128 stands for zero in the data rows.
Here is a table of points, one per row:
[123  90 107 115  67  99 107 120 171 112 148 109 135 106 125 163 126 124 151 106  82 129 158 138 167  96 142  78 124  67  88 174 117 199 156 103 131 115 100 135 125 138 120  93  69 135 156 131 148 107  86 160]
[149 137  91  91 132 100 106 117 135 200 137 138 149 101  92 123  78 117 113 130 172 110 112 136 154 132 140 136 154 156 118 132 147 138 132 108 132 152 117 137 130 128 127 126 143 180 122 140 165 175  81 160]
[127 129 102 104 148 105  98 124  96 181 143 132 148 132  97 106 109 127  87 134 137 108  96 120 131 106 133 143 146 155 144 153 139 118 119 127 133 173 121 134 128 130 122 148 158 189 109 137 129 154 109 129]
[158 141  97  89 137 121 117 142 118 180 120 145 152 112  95 126  89 127  83 149 156  93 128 112 149 113 144 153 145 159 130 140 156 118 107 122 106 163 140 112 128 135 109 126 141 178  89 152 161 158  82 143]
[154 148 134 105 157 133 162 146 147 115 132 132 141 158 104 138 152 117 162 143 142  84 141 117 137  90 116 177 106 115 135 102 141 111 131 151 103  73 162 146 108 124 142 164 148  67 117 183 105 125 133 144]
[139 139 117 126 164 117 178 151 157 108 150 122 138 129 109 138 162 104 178 131 137  97 155 109 115 121 131 184 117 126 135  83 136  96 121 156  92  88 156 160 115 133 122 131 158  90 111 175 132 123 122 137]
[112 104 128 192 142 109 135 154  88 117 129  99 113 155 132 128 142 145 109 108 113 127 121  89 119 153 105 112 134 104 140 169 131 126 142 159 127 147 135 133 128 140 162  88 152 129 128 130  99 137 136 111]
[128 170 125  95 132 153 117  81 133 141 113 181 131  89 152 110 138 108 122 121 161 165 114 178 122 158 147 124 123 137 159  86 147 131 113 121 162 115  91 125 153 113 128 137 127 140 132  98 144 136 155 120]
[132 127 108 127 158 110 166 167 143 113 140 132 125 151  88 129 171 104 169 135 123  93 153 103 125 117 135 180 100 108 113 105 142 111 145 159 112  65 147 159 113 132 119 135 138  74 113 165 124 113 116 156]
[123 145 116 128 162 131 173 147 148 112 150 130 128 132 117 123 168 107 168 149 144  96 146 101 103 128 129 189 105 120 148  94 128  84 106 174 103  87 156 171 107 120 118 158 172  92 110 161 123 115 123 127]
[125 202 168 101 156 217 139  85 117 133  86 187 122 107 191  78 128 112 111 183 188 169 106 152  82 158 140 158 128 193 187  46 113  53  54 140 131 147 128  98 142  93 114 195 160 123 102  80 137 114 181  73]
[126 107 133 127  97 125 145 114 192 120 138  98 133  86 154 137 118 116 165 124 119 145 159 130  93 147 126 111 135 141 120 122  86 146 110 109 127 145 115 141 122 138  97 121 119 140 144 125 163 125 108 115]
[166 135 151 156 127 151 144 154 107 112  87 116 126 152 145 141 104 159  99 139 155 107 136  94 146 140 102 118 132 122 147 161 143 117 113 146  99 137 164  97 120 128 166 109 145 106 107 150  98 150 128 112]
[109 164 134 116 122 178 135 128 106 112 109 181 118 119 170 127 153 126 106 143 131 158 122 142 130 138 152 143 133 125 173  98 141  97  95 128 129 140 146 101 164  99 109 150 110 127 111  91 134 101 154 113]
[139 104 146 181 130 113 124 132 107 104 116 103  86 149  90 141  95 149 136 126 159 134 104 133 139 192 106  99 116 134  54 119 142 125 186 113 150  76 113 118 101 125 167  97 140  90 167 122 102 155 131 144]
[154 133  89  89 124  98 110 121 132 203 135 141 146 106  81 125  79 113 117 128 167 108 112 135 161 133 140 132 155 153 107 129 147 146 149 106 139 142 112 132 128 127 130 122 136 168 127 138 165 168  79 166]
[113 114 113 127 130 112 114 138  90 154 163 115 139 142  97 136 106 141  99 127 119 118  95 121 147 110 130 138 169 137 130 147 133 119 136 112 122 184 142 130 141 111 124 143 145 179 137 132 125 147 102 138]
[143 123 127  94 101 121 106  87 182 135 128 112 144  86 141 125 108 112 155 130 127 133 151 144 128 114 138  91 115 126 107 138 102 163 114 111 128 125  88 132 109 143 120 119 111 143 135 131 154 121 109 126]
[138  84 135 115  89 104 104 140 139 114 123 106 146 142 119 137 148 136 130  99  43 120 148 128 128  69 126  88 116 104 111 192 110 179 147 107 133 132 123 120 124 156 117 110  76 136 132 149 111 105 132 130]
[ 87 127 126 134 133 136 130 133  88 112 112 170 111 135 131 114 188 120 107 110  87 170 106 143  92 151 144 127 113 125 147 111 139 120 142 129 176 115 108 132 156 121 105 138 114 130 141  94 111 104 162 115]
[112 103 152 137 102 129 100 111 140 110 154  95 137 125 150 125 132 136 151 121  73 138 138 134 120  84 143  98 140 132 131 153  76 123 111 111 108 169 135 118 127 129 122 122 113 154 131 119 129  98 149 101]
[136 105 173 132 112 135 127 101 172 101 134  92 108 113 122 131  94 127 176 145 126 156 128 163  87 157 120 109 114 187  50  85  79 118 133  77 142 105 107 118  99 128 103 143 117 108 164 113 139 127 143 121]
[111 115 159 132 128 131 104 106 144 110 135  85 139 133 158 120 121 148 150 117  74 146 143 141 104  90 123 105 134 154 131 125  78 121 123 124 118 166 138 135 131 153 103 130 111 130 130 110 128  89 160  97]
[136 121 143 179 142 137 152 162 106  97 111 107 106 142 142 141 115 153  97 141 156 116 139  91 121 164 104 135 123 125 129 146 143 110 111 149 103 134 153 109 119 142 143  99 146 112 109 137 115 150 126 114]
[164 126 134 152 120 138 139 162 106 115  87 125 128 149 134 143 113 159  98 128 140  97 141  89 157 131 108 114 129 107 151 177 150 126 118 151 100 134 162 104 123 135 163  94 139 110 104 156 103 142 119 120]
[108 139 107 113 103 151 132 152 102 110 106 189 120 129 145 146 170 124  90 121 103 146 136 129 159 115 159 126 123  73 151 138 171 147 131 133 140 117 128 107 163 116 107 121  72 122 119 105 136  92 121 147]
[111 100 140 192 150 111 123 145  81  82 133  91 106 161 114 140 136 161  98 111 119 126 108 112 116 150 101 112 112 108 112 164 149 127 151 145 136 124 124 129 109 143 158  98 152 125 139 134  77 148 147 117]
[ 86 131 133 139 146 138 130 131  89 111 123 163 110 137 139 113 183 124 102 108  96 170 102 154  85 149 135 140 115 132 148 107 141 117 132 125 173 121 116 128 156 122 102 146 113 131 136  93 110 110 176 114]
[ 95 154 147 141 193 127 134 108 120 130 167 105 128 174 128 100 153 130 181 128 127 118 117 134 111  95 104 179 125 144 151  71 104  85 143 172 120 106 156 182 121 128 145 181 173  72 134 124  92 101 179 119]
[120 111 140 124  86 130 127 104 179 117 149  98 130 105 156 146 106 124 163 129 120 143 147 142 141 115 124  98 139 111 103 129  89 164 127 102 122 142 113 130 123 122 120 131  99 128 161 114 150 114 109 130]
[105 142 146 121 115 151 110 106 102 116 119 172  87 146 115 126 129 124 132 129 136 173  85 185 151 155 142 114 117 129  78  77 144 132 177  86 180  74 100 104 147  91 134 156  85  92 175  69 121 114 163 157]
[136  95 128 126  91 124 139 164 162 115 107 121 124 119 129 133 134 115 143 139  84 127 172  99 107 115 145 115 114 136  95 147  93 135 124 117 115 128 132 110 121 150  82 109  78 122 114 128 162  88 102 127]
[150 141  87  88 124 106 109 113 131 202 134 144 150  98  92 120  81 112 115 136 172 108 111 130 153 141 140 131 157 152 121 129 138 134 134 116 138 151 113 141 127 123 131 129 151 180 125 134 163 167  74 153]
[166 123 139 152 125 139 142 156 106  98  91 115 132 146 132 156 108 163  92 129 141  97 139  95 159 133 104 110 124  98 139 170 162 134 123 144  98 125 155 101 118 141 164  94 136 113 113 168  95 151 115 122]
[151 133  98  91 135  95 110 120 136 192 142 133 149 113  85 134  77 121 104 126 170 109 108 147 158 129 128 139 148 151 100 131 158 156 144 102 136 143 108 135 123 134 128 128 134 171 132 141 157 179  83 169]
[105 149 133 125 128 149 145 110 125 123 112 171 103 108 145 120 150 117 131 124 148 180 105 163  92 190 133 139 122 152 133  72 134 116 131 111 180 103 111 131 153 105 104 153 124 117 152  83 135 126 160 126]
[150 133 136 103 103 132 112  91 191 166 122 119 143  89 157 100  97 100 176 136 136 140 152 137 118 120 144  99 142 162 126 121  69 141 107 112 118 149 110 119 123 133 128 120 118 140 121 111 177 116 127 111]
[ 95 139 132 142 167 120 132 123 116 126 184 114 122 176 110 106 164 112 179 132 120 108 109 127 133  88 118 165 127 109 135  99 108 101 149 160 117 100 143 162 120 100 162 171 161  86 142 132  91 105 161 130]
[138 130 137 103 115 119 113  96 193 147 145 103 147  97 168 120 103 121 137 127 138 133 158 153 119  99 118 123 123 141 121 141 104 178  97 110 117 150 104 124 119 154 119 124  99 149 116 124 162 137 133 128]
[ 82 150 120 131 124 154 121 117  91 132 133 169 128 127 177 110 183 120 112 109  99 165 113 137 119 123 149 129 147 103 207 125 124 113 107 144 147 167 132 131 177  99 123 141 125 154 126  86 122  97 163 100]
[133 115 136 178 138 133 144 160 104  86 109 108 109 138 132 148 119 155  96 139 148 114 135  89 129 163 109 127 113 113 123 154 153 115 118 151 107 120 143 117 112 140 140  96 145 116 113 145 108 141 119 118]
[137  98 112 163 123  94 119 158  84 110 118 107 139 164 118 153 147 163  84  85  89 101 128 101 167 104  98  89 122  53 147 214 168 183 163 153 129 128 131 127 126 154 177  76 121 126 130 165  71 148 118 136]
Along one direction, these points spread out more than along any other. Take the direction at right angles to it along which they spread out most. Go by this last direction. How many in every 100 of the points above lie lower along it than each point below? Round to a whole number. More than half of the points above lie lower than the first one.
[136 105 173 132 112 135 127 101 172 101 134  92 108 113 122 131  94 127 176 145 126 156 128 163  87 157 120 109 114 187  50  85  79 118 133  77 142 105 107 118  99 128 103 143 117 108 164 113 139 127 143 121] -> 69
[127 129 102 104 148 105  98 124  96 181 143 132 148 132  97 106 109 127  87 134 137 108  96 120 131 106 133 143 146 155 144 153 139 118 119 127 133 173 121 134 128 130 122 148 158 189 109 137 129 154 109 129] -> 67
[105 149 133 125 128 149 145 110 125 123 112 171 103 108 145 120 150 117 131 124 148 180 105 163  92 190 133 139 122 152 133  72 134 116 131 111 180 103 111 131 153 105 104 153 124 117 152  83 135 126 160 126] -> 52
[112 103 152 137 102 129 100 111 140 110 154  95 137 125 150 125 132 136 151 121  73 138 138 134 120  84 143  98 140 132 131 153  76 123 111 111 108 169 135 118 127 129 122 122 113 154 131 119 129  98 149 101] -> 62
[ 87 127 126 134 133 136 130 133  88 112 112 170 111 135 131 114 188 120 107 110  87 170 106 143  92 151 144 127 113 125 147 111 139 120 142 129 176 115 108 132 156 121 105 138 114 130 141  94 111 104 162 115] -> 38
[137  98 112 163 123  94 119 158  84 110 118 107 139 164 118 153 147 163  84  85  89 101 128 101 167 104  98  89 122  53 147 214 168 183 163 153 129 128 131 127 126 154 177  76 121 126 130 165  71 148 118 136] -> 5
[126 107 133 127  97 125 145 114 192 120 138  98 133  86 154 137 118 116 165 124 119 145 159 130  93 147 126 111 135 141 120 122  86 146 110 109 127 145 115 141 122 138  97 121 119 140 144 125 163 125 108 115] -> 76
[136  95 128 126  91 124 139 164 162 115 107 121 124 119 129 133 134 115 143 139  84 127 172  99 107 115 145 115 114 136  95 147  93 135 124 117 115 128 132 110 121 150  82 109  78 122 114 128 162  88 102 127] -> 64
[166 135 151 156 127 151 144 154 107 112  87 116 126 152 145 141 104 159  99 139 155 107 136  94 146 140 102 118 132 122 147 161 143 117 113 146  99 137 164  97 120 128 166 109 145 106 107 150  98 150 128 112] -> 26
[ 82 150 120 131 124 154 121 117  91 132 133 169 128 127 177 110 183 120 112 109  99 165 113 137 119 123 149 129 147 103 207 125 124 113 107 144 147 167 132 131 177  99 123 141 125 154 126  86 122  97 163 100] -> 40
[109 164 134 116 122 178 135 128 106 112 109 181 118 119 170 127 153 126 106 143 131 158 122 142 130 138 152 143 133 125 173  98 141  97  95 128 129 140 146 101 164  99 109 150 110 127 111  91 134 101 154 113] -> 45
[111 115 159 132 128 131 104 106 144 110 135  85 139 133 158 120 121 148 150 117  74 146 143 141 104  90 123 105 134 154 131 125  78 121 123 124 118 166 138 135 131 153 103 130 111 130 130 110 128  89 160  97] -> 55
